Each named move below is a turn or a mirror, shown by a few rows before and after it. Which moves, in which order, take the first row of each later pair to the second? The first pair is answered.
vobu (before => after):
-5 -5 -3 -12 2 -7 -3 34 -5 3 -17 2 13 -14 -1 -9 -2 0 -3 -11 -12 => -6 -8 2 -13 2 -2 0 35 -12 6 -15 -5 10 -8 -1 -11 -2 -10 -3 -11 -13
-7 -6 12 -4 -4 5 4 -1 -11 1 1 -11 -11 3 6 0 -3 -13 3 -4 2 => 1 2 -10 4 -5 -13 3 -1 2 -6 -3 15 1 -5 3 -2 -4 12 4 -11 0
-18 -3 13 8 -13 17 14 26 -14 -19 18 -6 -7 19 15 -17 -15 -22 -13 28 -1 => -3 7 -16 20 -12 -7 14 31 7 -28 12 28 12 5 11 -23 -14 14 -9 21 -3
gola (before => after):
-6 18 -16 19 -26 -21 -10 12 -6 -7 -9 15 17 -1 4 -18 11 10 13 2 0 => -19 15 -6 19 -28 -13 -7 19 -13 -17 3 6 17 12 14 -15 5 -11 6 14 -9
-16 7 -12 -7 -9 -1 13 4 -16 29 -7 2 -7 -11 -7 -14 0 3 2 -8 8 => -23 1 -7 -6 -13 2 12 9 -23 17 -7 -10 -6 1 -7 -11 1 -9 -4 -8 1
-2 -13 2 5 -4 8 -6 22 -6 -18 -10 -6 5 1 2 -1 14 10 -8 -4 -12 => -8 -1 4 4 11 13 6 14 3 -8 8 13 4 -1 15 7 -3 -1 -8 16 -10
fimez (before => after):
17 -15 7 -3 10 -13 -2 16 27 -17 -9 -8 24 -18 11 7 19 9 -8 -1 -13 => 3 -6 5 -2 8 -6 14 26 13 -20 6 -6 24 -12 22 6 7 -6 -9 14 -19
-16 -18 -28 17 -10 -7 -7 -14 7 11 -10 1 -9 32 -8 -5 4 2 -15 -11 10 => -16 -18 -30 18 -8 -9 -5 -11 8 2 -8 7 -3 34 -4 -3 3 4 -16 -13 6
-10 -8 3 -6 -4 5 6 8 -7 -4 -1 -13 -4 1 -3 7 5 2 7 -1 -6 => -10 -11 5 -7 -2 7 4 5 -3 0 -6 -13 -5 1 -7 5 9 4 5 -6 -4
saru (before => after):
7 14 -5 -12 -6 -6 18 16 -15 15 -8 -11 -3 8 16 -5 10 17 0 -7 3 => 6 22 -15 -5 -6 -14 16 -1 0 16 -2 7 -1 7 11 -3 12 20 -2 -5 7
4 -10 4 -9 -1 5 12 40 -26 -9 -15 -27 2 -13 2 -3 6 13 16 -12 -9 => -3 6 -25 4 -18 -20 13 23 -10 -2 -15 8 8 -6 -8 -12 10 33 19 -18 -5
3 16 -14 -4 3 -15 2 2 6 23 4 13 -5 -4 -9 -7 1 16 0 -9 19 => 8 11 0 -9 21 -4 -1 -9 13 23 8 11 -8 -8 -5 0 -6 7 -3 -2 21
-9 13 -10 8 1 -6 12 8 0 4 12 22 1 -3 1 -1 -10 7 4 3 -1 => -6 9 -3 4 12 1 11 1 6 4 15 20 1 -5 5 4 -14 1 4 8 1

Between the rows of a pair lie 2 to 3 moves.
1 -1 -4 8 -10 -12 0 16 -2 6 -3 -1 -1 0 -3 -8 10 15 8 -9 -2 => -1 -1 -2 10 -12 -13 -6 -1 5 6 -5 2 -3 6 -9 -4 11 12 5 -10 4 | vobu then fimez then saru
-11 6 -36 17 -7 -25 3 3 6 -37 -5 17 20 6 5 -12 10 15 -4 -5 -11 => -10 -4 -6 2 22 6 1 -10 11 -41 13 5 17 6 26 9 -7 -17 -15 17 -14 | gola then saru then saru
-3 2 -20 9 -5 -11 0 8 13 -20 12 19 14 8 8 10 -11 0 -1 5 -2 => -12 -10 4 -4 -12 6 -4 5 -9 -7 9 -19 -4 21 4 8 -9 -25 -1 3 1 | gola then vobu
-15 3 -4 8 -15 -4 -9 -30 6 14 6 3 -12 26 -12 -4 5 -16 -1 0 11 => -5 -15 20 -5 2 15 -16 -15 0 2 0 -28 -14 15 -4 6 3 -22 -3 -3 6 | fimez then saru then saru
24 -12 19 -8 17 9 -5 10 -4 -12 -14 -12 17 -11 -9 18 4 9 -6 -19 -14 => 17 -5 25 -13 28 16 1 2 -3 5 0 -5 9 -17 0 24 -9 -3 -5 -3 -9 | gola then gola then vobu
-1 -10 -5 14 -16 -13 -14 -12 8 -28 -8 -3 8 12 -9 -4 16 1 -9 -16 -8 => -14 -6 -7 15 -16 -8 -3 0 -3 -32 5 -4 6 19 1 -3 9 -16 -13 -2 -15 | fimez then vobu
5 -17 21 -5 16 18 -9 -7 -2 -14 -4 -16 1 3 5 9 -4 -23 -16 0 0 => 0 2 15 -12 21 12 6 -14 -5 23 5 3 -11 -8 4 8 -7 -17 -2 9 11 | saru then gola then fimez
5 -3 1 3 9 6 2 -5 8 1 -3 -2 -5 -4 -1 5 0 -6 0 6 1 => -3 -1 0 4 -1 6 9 7 -3 0 0 -6 -4 -2 3 1 -1 -7 3 5 -2 | saru then saru then gola
13 -11 11 -12 -3 2 -13 5 -24 23 -16 -38 -12 -6 -11 -6 8 5 15 -13 18 => -11 1 -1 -6 -20 0 4 22 -37 19 2 -29 -12 10 -5 -10 3 -13 13 0 6 | gola then saru
7 -3 3 0 -39 -11 -24 -12 -20 0 3 4 -14 14 -15 -11 12 -4 7 -4 17 => 16 -3 3 0 -20 -9 -29 -33 3 0 9 20 -9 8 -14 -3 5 -7 4 5 24 | vobu then saru
0 12 -3 -26 -4 9 23 29 -20 24 -1 -16 -23 -32 4 -12 -9 18 18 -1 -16 => 14 6 -8 -21 -7 1 9 21 -8 16 -19 -17 -18 -38 -9 -13 4 37 18 -19 -11 | gola then fimez then vobu
12 5 9 -11 12 18 -8 13 0 -4 -3 -25 16 5 17 20 -10 -24 -3 22 -10 => 14 14 -21 1 -13 -9 2 35 -6 -11 -17 -10 26 1 9 3 4 7 4 5 -14 | saru then vobu
5 13 -9 -6 18 -6 3 -25 8 40 3 27 -9 -21 -6 -5 -1 15 16 6 20 => -6 -2 20 -19 18 19 -2 -27 -13 38 7 -16 -23 -2 -2 3 -3 -22 9 8 16 | fimez then vobu
-9 -8 7 -4 -6 8 1 20 -15 -16 5 -13 0 10 3 5 0 -18 -5 -7 -7 => 2 -3 -9 8 -2 -7 -7 9 7 -27 -1 10 15 4 -4 4 4 4 -7 -11 -6 | vobu then saru then gola
-7 -3 -13 22 -40 -24 -6 -22 6 0 -21 6 -1 22 -30 -22 17 9 -5 -19 5 => 7 -20 32 1 19 17 -18 -44 24 1 -5 -9 -6 10 -7 10 -11 -29 -16 5 10 | saru then saru
12 -17 5 -13 -1 -3 -39 -18 2 -11 -13 -22 -2 14 2 12 10 -16 -1 -5 -1 => 17 -9 -15 -5 -10 -21 -36 -8 5 -16 -21 -8 7 6 -1 5 19 7 3 -15 -5 | saru then vobu
-7 -9 2 -6 0 8 9 29 -15 -11 -5 -15 7 0 15 8 -3 -11 0 6 -10 => -4 1 2 -12 15 9 17 15 -4 11 4 2 0 -13 15 15 -11 -6 4 16 2 | gola then vobu
-12 -4 8 -4 -14 3 -6 -15 3 18 -2 -13 -8 19 -7 5 3 -8 -7 -10 14 => -13 -8 -1 6 -17 -4 -9 -12 12 -5 1 -4 4 25 -5 3 3 -7 -14 -8 5 | vobu then gola then saru
6 0 19 -6 13 9 6 6 -2 6 9 -1 -5 -7 0 7 -1 -3 -7 9 -2 => -7 6 4 4 -10 -4 10 19 -12 1 10 2 -2 7 -4 -5 5 1 -7 6 -7 | saru then saru then gola
-4 -18 9 3 1 11 -16 -1 -5 -39 -6 -20 10 15 0 8 6 -21 -20 0 -10 => 5 -5 -17 14 2 -11 -11 3 15 -41 -6 14 25 0 1 4 4 9 -18 -1 -11 | fimez then vobu
5 4 -7 -1 -1 -5 -1 -10 3 12 -7 9 -3 -9 -6 -4 4 13 6 -8 12 => 4 -1 -8 7 -2 -5 -7 -16 11 -10 -6 13 9 2 -4 -2 5 6 -3 -7 6 | gola then vobu then saru
20 -14 9 -1 -6 -2 -16 17 -3 -15 -20 -18 5 -10 -7 1 14 16 6 -16 2 => 5 -15 17 -4 -13 5 -17 3 -12 -2 -15 -31 -6 4 -9 -1 12 -6 5 -11 5 | saru then vobu
9 -3 14 -14 28 18 13 32 -7 1 9 -7 -3 -22 24 4 -22 -2 1 17 -10 => 20 3 -6 -10 13 -5 10 30 -4 12 -16 3 0 -34 4 -7 -4 36 13 -5 1 | gola then saru
-12 -5 0 -4 -14 -13 -6 -16 -12 6 2 -22 -11 21 -11 -5 17 -13 -6 -14 -1 => 5 2 -7 -2 11 -18 -11 -36 21 0 1 11 0 7 -5 4 7 4 -9 -5 4 | vobu then saru
25 -14 22 -9 26 12 -3 23 3 -24 -10 -17 9 -26 14 5 -2 8 -4 -2 -13 => 23 -6 7 -6 12 0 1 35 -7 -16 -17 -10 9 -30 8 -3 6 25 4 -11 -13 | gola then gola then saru
-18 -15 -8 3 -19 0 -1 -2 2 -22 16 -16 2 24 -1 -5 -2 -2 -3 5 -1 => -18 -8 5 -12 2 12 7 -3 0 -1 27 -16 -8 12 8 1 -15 -11 -1 19 4 | gola then vobu then saru
16 -19 22 2 22 -5 -2 -4 5 -20 24 -26 14 -6 25 4 -16 -18 -23 7 -17 => 23 -1 5 3 33 -17 4 -6 17 3 24 8 16 -27 26 2 -19 9 -13 9 -7 | gola then fimez
6 11 -22 8 -3 -21 7 21 13 4 -6 26 13 -17 1 -11 -2 36 5 -6 0 => -10 -10 -1 7 -25 -5 1 40 -14 -26 -7 -19 10 12 1 -11 5 -1 -5 -8 -14 | gola then vobu
9 6 -2 -4 21 3 11 -1 8 9 8 14 1 -16 5 2 -13 2 -1 16 3 => 8 -3 -7 1 -13 -9 -1 1 -8 5 -13 -11 -2 1 -17 -13 11 13 4 -12 2 | gola then vobu then saru
5 7 -17 11 -10 6 10 23 -4 -13 -14 5 7 10 12 -10 6 6 4 -9 -3 => 7 14 -20 12 0 5 14 15 5 -2 -5 21 3 3 17 -9 0 9 5 0 1 | gola then gola
-11 7 6 3 8 6 -4 -31 18 8 17 16 -3 14 2 7 -10 -23 -10 17 3 => -7 -11 15 0 -11 4 -19 -27 4 -6 -5 -16 -6 24 -15 3 10 -19 -10 -7 -1 | fimez then gola then gola
-14 10 29 -1 13 3 1 4 -15 28 4 -18 -20 9 5 -9 -4 8 11 23 8 => -22 12 11 9 -12 -10 0 9 -20 24 -4 -15 -20 20 -7 -19 6 14 14 12 6 | saru then saru then gola
4 26 -8 10 -3 -11 20 13 4 4 12 24 0 -3 5 -3 -8 12 5 7 -6 => 11 19 -9 14 -6 -17 4 -7 18 -5 2 25 2 1 -9 -4 -1 17 3 -3 -2 | gola then saru
-12 29 -18 2 -1 -16 6 -32 14 39 21 33 -15 2 -9 0 1 -10 2 15 17 => 13 6 18 -13 28 6 -13 -41 23 33 6 2 -15 -11 -8 12 0 -9 -2 5 23 | saru then fimez
-24 7 18 7 -1 6 -9 1 -16 11 -16 -20 1 17 8 -12 11 -41 -11 -1 3 => -12 28 2 9 19 -5 -1 -12 12 36 -6 27 4 -8 12 -11 -1 -15 -4 10 15 | gola then vobu
3 6 -3 18 -33 -19 13 -19 -22 18 -9 11 -12 10 -17 -13 14 4 21 -23 3 => 4 10 1 22 -2 -11 11 -40 16 -3 17 44 4 12 5 4 -10 -11 6 6 0 | gola then vobu then saru
0 -17 31 -13 -14 29 -5 -6 -6 3 -9 -38 -13 8 0 0 -2 -13 11 -18 -3 => 12 -7 28 -15 13 26 -6 -34 22 20 -5 -6 -14 -8 3 9 -13 -2 12 -11 10 | gola then fimez
2 21 -25 12 -10 -24 6 -9 8 17 -4 36 -6 -11 -8 -8 7 36 16 -15 12 => -12 29 -30 12 -14 -21 23 7 -4 14 12 40 -5 -5 5 -8 -4 20 12 3 5 | fimez then fimez
-14 3 20 6 -8 5 7 -3 -5 -8 12 -7 8 12 10 6 -10 -22 -11 11 -10 => -8 8 25 -6 -2 10 14 -2 -16 21 2 -17 -6 -2 3 3 -3 -12 4 5 0 | gola then vobu then saru
0 9 -11 0 -8 -7 1 -3 -2 10 0 8 2 3 -5 -7 9 13 -2 -12 2 => 7 -2 3 -6 8 3 -12 -18 7 6 1 3 -1 2 -6 1 4 3 -6 -9 5 | saru then vobu then fimez
-20 13 0 12 -18 -7 6 17 -12 -13 2 6 -2 16 12 -5 1 -14 -13 9 -7 => -3 15 -8 13 -23 -20 -1 14 -10 1 -15 12 -2 1 -2 -12 13 16 -1 -10 3 | gola then gola
11 8 -16 0 -6 -12 10 19 -2 26 -11 2 -6 -25 -4 -16 6 25 15 -16 5 => 11 13 -23 4 -1 -15 15 19 6 23 -2 16 -4 -26 4 -11 -2 25 13 -7 1 | vobu then gola then vobu
14 -9 10 -10 0 3 -5 20 -17 0 -19 -31 -5 -13 -4 -7 15 12 6 -20 -4 => 15 -3 -10 4 1 -10 -2 30 0 -29 -10 -4 16 -13 6 -5 8 22 -3 -12 -17 | gola then vobu then gola
2 6 -14 9 -12 -17 7 36 -7 -4 -10 6 6 -13 -1 -8 7 28 8 -7 -10 => -12 12 -8 6 -11 -8 18 43 -20 -4 6 3 3 -5 12 -5 -1 6 3 8 -15 | fimez then gola
-4 9 -21 9 -11 -15 13 21 -9 -14 -2 11 3 2 4 -7 3 10 2 -4 -13 => 4 7 -14 -1 -11 -16 7 12 -13 12 -13 6 -8 -7 -5 -9 10 22 10 -15 0 | vobu then gola then gola
-6 -12 5 9 -19 4 0 -14 1 -18 -5 -8 3 10 2 -4 16 -12 0 -4 -13 => 2 -2 -9 11 -11 -6 0 -27 17 -2 -6 15 0 -2 -5 -4 17 7 5 -5 -4 | saru then gola then gola
-11 -13 3 -2 4 13 4 -10 -1 -19 -1 -18 1 4 13 7 -2 -11 -7 -3 -12 => -6 -2 -18 9 -4 -6 3 -13 8 -19 -5 12 10 0 7 1 1 10 -5 -9 -10 | saru then vobu then saru
-8 -8 -22 15 -1 -7 11 -1 7 -17 0 12 26 -2 -1 -12 4 38 18 15 -5 => -29 -6 -4 4 -3 12 23 6 -18 -3 18 -9 10 12 9 -12 -2 -1 18 34 -6 | fimez then vobu
3 -10 8 -5 -6 17 -12 -19 20 3 -1 -17 -9 9 -5 15 15 1 4 -1 8 => 1 -13 4 1 -12 15 -12 -12 19 -14 1 -17 -1 16 -1 16 14 0 -2 1 -2 | vobu then gola
2 3 -15 24 -8 -10 -26 -33 20 11 3 19 1 2 -24 -6 11 8 -3 -6 5 => 14 -20 20 8 8 13 -36 -17 5 -1 -8 -29 -2 -4 -20 1 14 -5 -7 -12 1 | saru then gola then saru
-6 12 -13 -3 1 -5 30 42 -14 -3 12 9 4 -28 14 -14 -5 18 3 -3 -13 => -5 15 -4 -13 9 -2 25 9 -7 39 11 12 -15 -33 3 -10 -4 17 12 -6 11 | saru then vobu then gola
-6 -8 16 10 11 1 -12 13 5 -30 -1 10 18 13 24 1 -3 -3 -19 -6 -1 => 7 1 17 -2 26 3 -10 -7 14 15 -6 24 2 -12 14 1 -5 16 -3 -8 22 | gola then vobu then gola
-6 -5 12 -3 12 6 -6 -22 9 9 11 -3 -5 6 3 11 -5 -24 -5 11 3 => 6 6 1 -8 21 1 5 -11 11 25 6 13 -6 -17 3 7 -6 2 4 10 8 | saru then gola then vobu
1 16 4 -13 -6 -6 -7 -21 4 8 -1 1 6 -6 -9 1 4 -20 -9 7 11 => 15 12 7 -17 8 -1 -6 -9 8 -2 -4 3 14 -20 -1 4 -1 -10 -9 8 9 | saru then vobu then saru
-10 -5 -7 9 -16 -3 1 -13 -14 -4 -9 5 -6 0 -37 -11 5 -19 -8 -16 3 => -7 -1 2 7 14 7 6 -22 3 -6 7 22 -2 -11 -20 4 -16 -30 -13 6 3 | gola then vobu then saru
3 -4 21 2 11 6 -5 -13 -11 9 -2 -26 -21 0 -8 2 2 -13 5 0 2 => 5 12 4 4 9 -8 4 -15 -7 28 0 -1 -22 -8 -10 -4 0 8 14 4 8 | saru then gola then gola
-21 -16 7 5 4 -10 13 8 -8 8 3 -23 -1 2 8 -7 2 -19 2 -12 -5 => -2 -13 3 9 29 -10 8 -3 19 -2 5 1 11 -12 16 3 -7 -5 -2 -7 -3 | vobu then saru then saru
-5 -7 21 -10 1 10 -3 -9 -9 9 -1 -16 -4 0 -12 0 1 -14 0 -3 5 => 10 -8 15 -10 3 2 -8 -2 -1 8 -10 -13 -2 -9 -16 -3 5 5 1 -12 6 | gola then saru then fimez
-9 2 15 -9 9 7 -1 -19 -6 28 4 -3 -9 -3 -2 -1 4 -12 6 2 10 => -12 8 2 -3 -13 -7 3 -14 -12 29 0 2 -7 3 -8 -10 12 2 10 -5 5 | saru then saru then saru
-4 -4 4 -4 7 7 -12 -23 -12 0 -8 -7 -6 6 -2 11 -3 -4 3 8 11 => -2 5 -15 9 0 -9 -2 -3 -9 -15 -7 14 9 -3 4 6 -2 16 2 5 0 | saru then vobu then fimez
-2 -2 0 5 2 4 3 -14 4 21 -12 13 -14 -2 1 4 -17 1 2 -19 6 => 5 -6 -2 6 1 1 -3 -7 2 10 -21 7 -8 -7 -2 3 -10 9 3 -25 1 | saru then gola then vobu
-10 -7 10 -1 8 8 2 -10 0 4 15 0 -11 11 13 -1 -16 -19 -4 11 -6 => -8 8 -13 6 -2 -7 18 13 -5 4 12 17 -2 2 12 -9 -12 4 3 6 -9 | saru then vobu then fimez
3 5 26 -2 17 16 -11 -9 -1 -10 11 -7 -3 6 9 10 -13 -21 4 27 -1 => 20 -3 28 -6 14 14 -16 8 -9 -4 -14 -25 -5 -8 -1 5 -1 3 14 6 0 | gola then saru then gola
-4 9 3 2 10 3 -10 -13 10 10 16 12 -2 5 7 11 -3 -12 -7 11 5 => -5 11 -13 10 -3 -10 -2 8 5 -8 11 18 11 4 11 2 1 4 -7 7 -8 | gola then fimez then fimez
1 1 8 -21 5 11 -11 -7 6 -7 9 -13 -16 18 -7 -6 8 -21 -9 -2 0 => 3 6 2 -26 -5 7 2 17 -11 2 6 -16 -19 6 -8 -14 13 -5 1 -10 0 | gola then saru then saru
-2 6 -10 9 -15 -9 -1 14 -6 -18 -6 5 12 1 1 -10 15 10 9 -15 -15 => -19 11 -7 11 -18 -4 2 -7 -7 -7 14 14 2 14 6 -4 5 -13 4 3 -11 | vobu then saru then gola
-20 10 -5 7 -2 -8 10 -1 -12 23 29 16 2 14 3 -7 -6 -12 -2 4 12 => -18 4 12 -1 8 6 10 3 -18 20 29 0 -1 14 10 0 -9 -21 -5 8 9 | saru then saru
-6 -22 10 15 -17 -3 -14 1 -7 -17 -5 -25 8 23 -16 -3 17 -16 -7 -10 -4 => 1 5 -2 15 15 -6 0 -25 26 15 15 34 6 -1 -7 6 -6 -1 -2 13 12 | gola then fimez then vobu
12 1 -4 -1 1 -2 1 -3 6 3 -19 -12 -11 8 -26 -12 8 3 -7 4 15 => 15 3 -3 1 15 2 3 -5 22 -13 -5 3 -1 2 -11 -2 -6 -3 -15 18 9 | gola then vobu then saru
0 0 9 5 26 13 -5 5 2 31 -4 5 -17 -23 4 22 -8 11 3 -6 1 => -5 -7 11 9 7 13 -6 32 -21 5 -10 -23 -12 -9 3 17 2 8 0 -18 -14 | saru then vobu then gola
14 -17 5 7 10 6 -17 -7 19 -33 -2 3 13 -2 0 9 -2 2 -13 -1 -5 => 13 -8 6 1 22 10 -14 -17 24 -15 5 11 5 -11 4 13 -9 -5 -8 11 2 | vobu then gola
-8 9 -4 4 -19 1 2 10 0 0 -12 11 11 25 -10 -9 13 7 7 8 -14 => -12 7 12 -2 -6 13 0 -10 7 10 -3 8 3 31 -7 1 7 -13 3 18 -9 | saru then vobu
2 -6 11 2 17 13 13 2 -13 36 -3 0 -12 -8 6 0 -4 -13 5 1 8 => 1 -15 15 3 8 13 9 10 -23 23 -9 -15 -9 0 4 -5 3 -15 5 -6 2 | gola then gola
-5 -3 -6 3 6 -5 -1 0 20 -9 3 20 8 5 2 4 -5 4 1 0 4 => -15 -10 9 -5 -5 10 0 12 -6 -6 3 -8 -2 12 2 1 -2 -16 2 -2 2 | vobu then saru
1 1 -6 -10 20 5 3 -17 -8 23 -10 -1 -8 -8 18 2 -2 9 6 5 1 => -13 -2 -8 -4 -8 3 5 0 -25 5 -11 -17 -7 11 16 -7 5 0 4 -4 -12 | gola then gola then saru
-6 3 -12 -1 -16 -10 -1 19 -6 7 -20 -1 3 -3 -7 -2 15 13 8 -8 -5 => -13 13 -11 -4 6 -4 12 7 4 19 2 22 0 -8 6 6 -4 1 5 16 -2 | gola then gola
-3 1 6 -7 0 8 10 14 -18 5 4 -13 -5 -4 12 2 -1 -8 2 7 -2 => -1 0 10 -10 9 10 5 5 -13 18 3 -15 -11 -6 9 5 1 -9 6 5 7 | fimez then gola
-7 -1 9 -2 1 13 4 8 -6 -8 15 -6 -5 1 15 9 -9 -19 -3 10 -5 => 14 -4 8 -8 -1 7 -6 12 -4 2 -10 -14 -6 -17 2 2 7 12 7 -11 4 | gola then saru then gola
-2 4 12 -14 12 4 0 -15 0 19 2 0 -9 -8 4 9 -4 -10 8 0 8 => 7 9 -6 -7 6 -12 4 3 5 9 -9 14 1 -18 1 1 3 19 10 -9 3 | saru then vobu
4 -5 -15 4 -20 -6 5 35 -10 -15 -4 10 1 -5 -3 -12 4 23 -3 -10 -1 => -5 7 -24 7 -13 -13 10 12 2 -1 12 33 -2 1 -2 -10 -4 15 -4 4 5 | fimez then saru
4 1 15 -6 6 8 -10 -14 -3 24 6 -6 -10 3 -8 -1 -2 -11 13 3 2 => 21 -2 7 -2 21 1 -12 -7 14 5 0 10 5 -11 -4 5 -7 5 9 3 -1 | vobu then saru then fimez
0 -19 -3 7 -30 1 1 16 -8 -14 1 -13 15 24 4 -1 -2 -12 -6 1 -6 => -2 -3 -12 10 -14 -4 9 11 8 -9 17 20 19 15 15 5 -17 -8 -7 17 -6 | vobu then gola
-4 -19 18 -11 13 13 19 -10 -1 26 -12 -28 -11 -3 -8 6 -16 -17 15 1 -13 => -2 -16 10 -11 5 4 24 0 -10 32 -22 -28 -12 -10 -14 -2 -8 0 21 -6 -10 | gola then saru
